Each row is where one point has got to under a steady rotation. How many steps took it there?
The counts run from 0 to 524.
-11; -6; 15; 5; 0; 0; -10; -10; 14; -4; 25; -5; -9; 6; -26; 24; -6; -4; -9; 1; 5; -25; -4; 0; -12; -9; -9; 13; -42; -22; 19; 12; -1; 3 | 358
-8; -10; 10; -19; 22; 11; 12; -19; -16; 19; 14; 8; 9; 0; -19; 21; -29; -7; 16; -14; 22; -16; -4; -4; 2; -7; -8; -20; -14; 8; 9; -19; -7; -19 | 167
-8; 9; -19; 5; 24; 6; -7; -12; -14; -3; -18; -16; 3; 23; 19; 7; 20; -14; 4; 10; 19; -14; 2; -13; 5; 1; -5; 40; -1; 6; -9; -11; 1; 8 | 420
-13; -6; -2; 1; 12; 12; -14; 10; -30; -1; 1; -14; -12; -4; 28; 16; -2; -9; -19; 6; 16; -16; 3; 5; 24; -19; 9; -3; 8; 27; -4; -10; 10; -19 | 427
26; -1; -26; 18; -2; -4; -2; -23; 14; -2; 30; 8; 14; -5; -13; 15; -12; 10; -10; -32; -4; 9; 13; -17; -13; -11; 4; -25; 5; -2; 0; 9; 7; -2 | 325
1; 3; 9; 18; -18; 3; -28; -9; 10; 24; 5; -9; 10; 6; -10; 15; 0; 15; -8; 5; -26; -8; -2; 31; -2; -4; 8; -8; -19; 1; 11; 9; -23; -8 | 384
-9; -9; -26; 2; 14; 15; -16; -6; 16; 27; -4; -8; 35; 3; 16; 15; 14; 15; -20; -6; -12; -23; -2; -14; 3; -3; -22; 7; 4; 7; -9; 10; -1; -1 | 304
-2; 14; 9; 7; 22; 18; -19; -5; 2; 32; 6; -2; 28; 13; -9; 9; -15; -5; -15; -5; -25; 9; 12; 7; -7; -5; -11; 4; -4; 33; -3; 10; -6; 5 | 57
2; 29; -14; 5; 10; -1; -6; -13; 10; 31; 15; -3; 21; 5; 11; 11; 15; 9; -18; 8; -13; -12; 21; -12; -17; 10; -27; -15; 4; -14; -3; 2; 23; 0 | 195
17; 4; 8; 30; -16; -24; -26; -9; -10; 0; 6; -4; -14; 20; 5; -2; 14; -11; -15; 35; 22; -4; 5; 8; -12; -15; -5; 5; 6; 3; -3; -6; 6; 19 | 72
-15; -20; -27; 5; 3; -10; -16; 1; -12; 4; -12; -13; 1; -7; 38; 3; -9; 7; -7; -4; 21; 0; 14; -5; -1; 16; -7; -26; 5; 24; -11; -11; 16; 1 | 150
29; 5; -21; 27; -4; -2; -11; -8; 4; -23; -15; -3; -5; 5; 14; 16; 20; -1; 3; 21; 27; 6; -1; 6; -5; 10; 21; -3; 4; -17; 14; -11; -2; 3 | 265
-23; -5; -25; 22; -10; -10; -18; -20; 5; 3; -4; 2; 24; 10; 1; 14; 13; 25; 2; -3; 2; -9; 5; -17; 1; 19; -23; 15; -21; -3; -26; 9; 7; 17 | 23
-11; -6; 7; -22; 15; -21; 5; -8; 1; 11; 22; -18; -11; 24; -19; 5; -10; 18; -5; 11; 17; -11; -5; -10; -10; 11; -3; -14; -8; -5; 5; -27; -18; -9 | 474
-2; -25; -1; 6; 3; 11; -6; -31; 14; -15; -3; -1; 1; 24; -10; 3; 2; -9; 23; -6; 12; 7; -13; -17; -11; -2; 22; -17; 1; 16; -6; -14; -18; -32 | 411
-8; 0; 1; 18; -16; 9; -8; -6; -14; 10; 25; 12; 21; 10; -9; 20; 2; -4; 5; -17; -16; -4; 11; 1; 10; -29; -21; 11; -12; 15; -15; 3; 25; 13 | 49
9; 13; -16; 14; 12; 23; 17; -23; 13; -1; 15; 9; 24; -6; -11; 28; 19; -6; 1; -4; -2; -18; 12; -3; 1; -24; -1; 13; 3; -17; -1; -9; 30; 7 | 442
12; -14; -25; 11; -27; 12; 17; -6; -16; -5; 8; -6; 7; 6; -15; 25; -4; -27; 17; -5; -21; -1; 2; 11; -9; -23; -5; -12; -28; -6; 15; -1; 10; -9 | 242
-23; 37; 2; 13; 33; 3; -27; -25; 13; -9; 13; -1; -3; -2; -1; 19; 4; 9; -14; -10; 13; 16; 22; -3; 6; 8; 1; 24; 0; 3; 1; 3; 0; 8 | 337
9; -22; 2; 5; 9; 16; -18; 15; 8; -14; -12; -30; -7; 3; 3; 18; 8; -26; -21; -1; -7; 3; 10; -15; -25; -10; -8; -1; 10; 0; 10; -8; 25; -7 | 236
-3; -7; -25; -4; -10; -13; -12; -10; -28; -8; 4; -19; -15; -5; 6; 7; -29; 1; -14; 3; 12; 4; -1; -6; -11; 13; -13; -40; -17; -4; 9; 11; -5; -17 | 347
9; -14; -14; 19; 5; 0; -21; -22; 17; -21; -6; 12; 4; 6; -12; 17; 11; 18; 8; -7; 15; 12; 5; -30; -6; 18; 0; -16; 1; -25; -14; -2; 4; -12 | 18
-33; -7; -9; -16; 11; -16; 14; 11; -5; 17; 13; -24; 8; 10; -6; 6; -17; 16; -11; 10; 2; 1; 7; -7; -14; 12; -23; -30; -9; 18; -8; -14; 5; -3 | 477
-17; 3; -25; 20; -15; 3; -1; -18; 0; -11; -8; 0; 8; 7; 22; -4; 19; 10; -17; 28; 28; 23; -13; -3; 3; -3; -11; -20; 17; -5; 4; -5; 10; 1 | 461
-3; 4; 4; 4; 1; 11; -11; 0; 6; 25; 0; -25; 9; 29; 14; -2; 26; -1; 8; 19; -3; 3; 8; 2; -23; 14; -8; -17; 20; 3; 7; -27; 8; -16 | 390
31; -24; -14; 7; -3; 7; 10; 13; 3; -6; 6; -13; -4; 16; -18; 7; -9; 16; 3; 0; 9; 18; -3; -2; -13; -9; 23; -29; 22; 1; 9; -25; -5; -10 | 126
40; 8; -22; 20; 15; 14; -12; 3; 10; -17; -28; -6; 4; 3; 4; 10; 2; 0; -1; 14; 19; 17; 3; 5; -11; 22; 18; -14; 4; -2; 22; -6; -14; -4 | 261
19; 22; -21; 24; -2; 11; -14; -6; -26; -11; -2; 0; -6; 14; 29; 5; 21; -19; -6; 11; 23; 26; 10; 2; -1; -3; -2; -13; 15; 1; 6; 1; 14; -5 | 67
7; -12; 20; 1; 0; -9; -9; 1; 12; -6; -12; 10; -10; 16; -31; 17; -12; 18; 1; 6; 29; 29; 2; -7; -2; 12; 7; -26; 5; 0; 1; -22; -13; 2 | 13
4; 10; -14; -2; 30; 10; 12; -19; 16; -22; 12; -4; -7; 12; -15; 6; 4; -12; 2; 17; 7; -5; 7; -17; -37; 16; 11; -8; -17; -7; 13; 5; 7; -14 | 85
-8; 1; -25; 8; 20; 11; -8; -27; 5; -10; -13; -8; 14; 18; 6; 2; 21; -15; 17; 2; 7; -5; -1; -25; -10; 12; -1; 27; 4; 2; -13; -8; 5; -7 | 416
4; -13; 0; -31; 9; 9; -21; 14; -2; 0; -6; -8; 0; 3; 8; 27; -6; -5; -21; -22; -8; -4; 20; -5; 7; 12; -2; -21; -32; 3; 14; -4; -6; -13 | 36
-22; -15; -2; 4; -19; 14; -11; -10; -20; -21; 5; -1; -11; 14; -13; 26; -5; 6; 12; -26; 15; 26; -8; -2; 28; -15; -2; -8; -7; -6; 2; -7; -2; -12 | 490
-8; 6; -20; 17; 1; -4; -6; -20; 28; 7; -5; 2; 32; 13; -13; 18; 2; 8; 7; 9; -6; 7; 11; 14; 1; 2; 4; 24; -20; 6; -2; -15; -14; 31 | 136
-20; -8; 4; -14; -2; 0; -15; 23; -26; 5; -4; -34; -14; 20; 1; 8; -12; -13; -16; 9; -10; 4; 4; 15; 3; -7; -4; -4; -14; 30; 16; -7; -12; -5 | 230
-15; 28; 0; 2; 24; -1; -9; -23; -3; -9; 24; 1; -9; 20; -11; 8; 1; 7; 1; 6; 31; 20; 3; 0; 4; 1; 10; 15; -3; 0; 21; -4; -19; 7 | 336
8; 7; -16; 19; -14; 18; 9; -10; -14; 1; 26; 0; 6; 0; -20; 29; -4; -8; 22; -14; -16; -16; 5; 25; -3; -26; 11; 2; -21; -3; 4; -3; 9; -4 | 246
-25; -1; -18; 13; -11; -2; -7; -30; -16; -1; -2; -15; 7; 32; -8; -6; 12; -4; 12; 14; 0; 15; -9; -18; -14; 6; -26; 3; 3; 2; -17; 4; -3; -11 | 218
-18; -13; 22; -1; 30; 12; -14; -16; 17; 8; 5; 7; 13; -6; -8; 31; 2; -3; 0; -8; 12; -22; 10; -15; -5; -8; -13; 15; -2; 0; -6; -12; 21; 3 | 165
-19; -14; 7; -25; 6; 16; -14; 13; -19; -2; -2; -6; -2; 10; 23; 15; 1; -10; -9; -20; 3; 7; 13; -10; 12; 3; -17; -32; 2; 10; 9; -13; 13; -23 | 37
31; 10; -6; 12; 32; 23; -13; 9; 12; 1; -18; -11; 5; 8; -11; 13; -15; 0; -2; 11; 4; 12; 4; 7; -15; 18; 20; -9; 4; 11; 13; -1; -23; -2 | 257
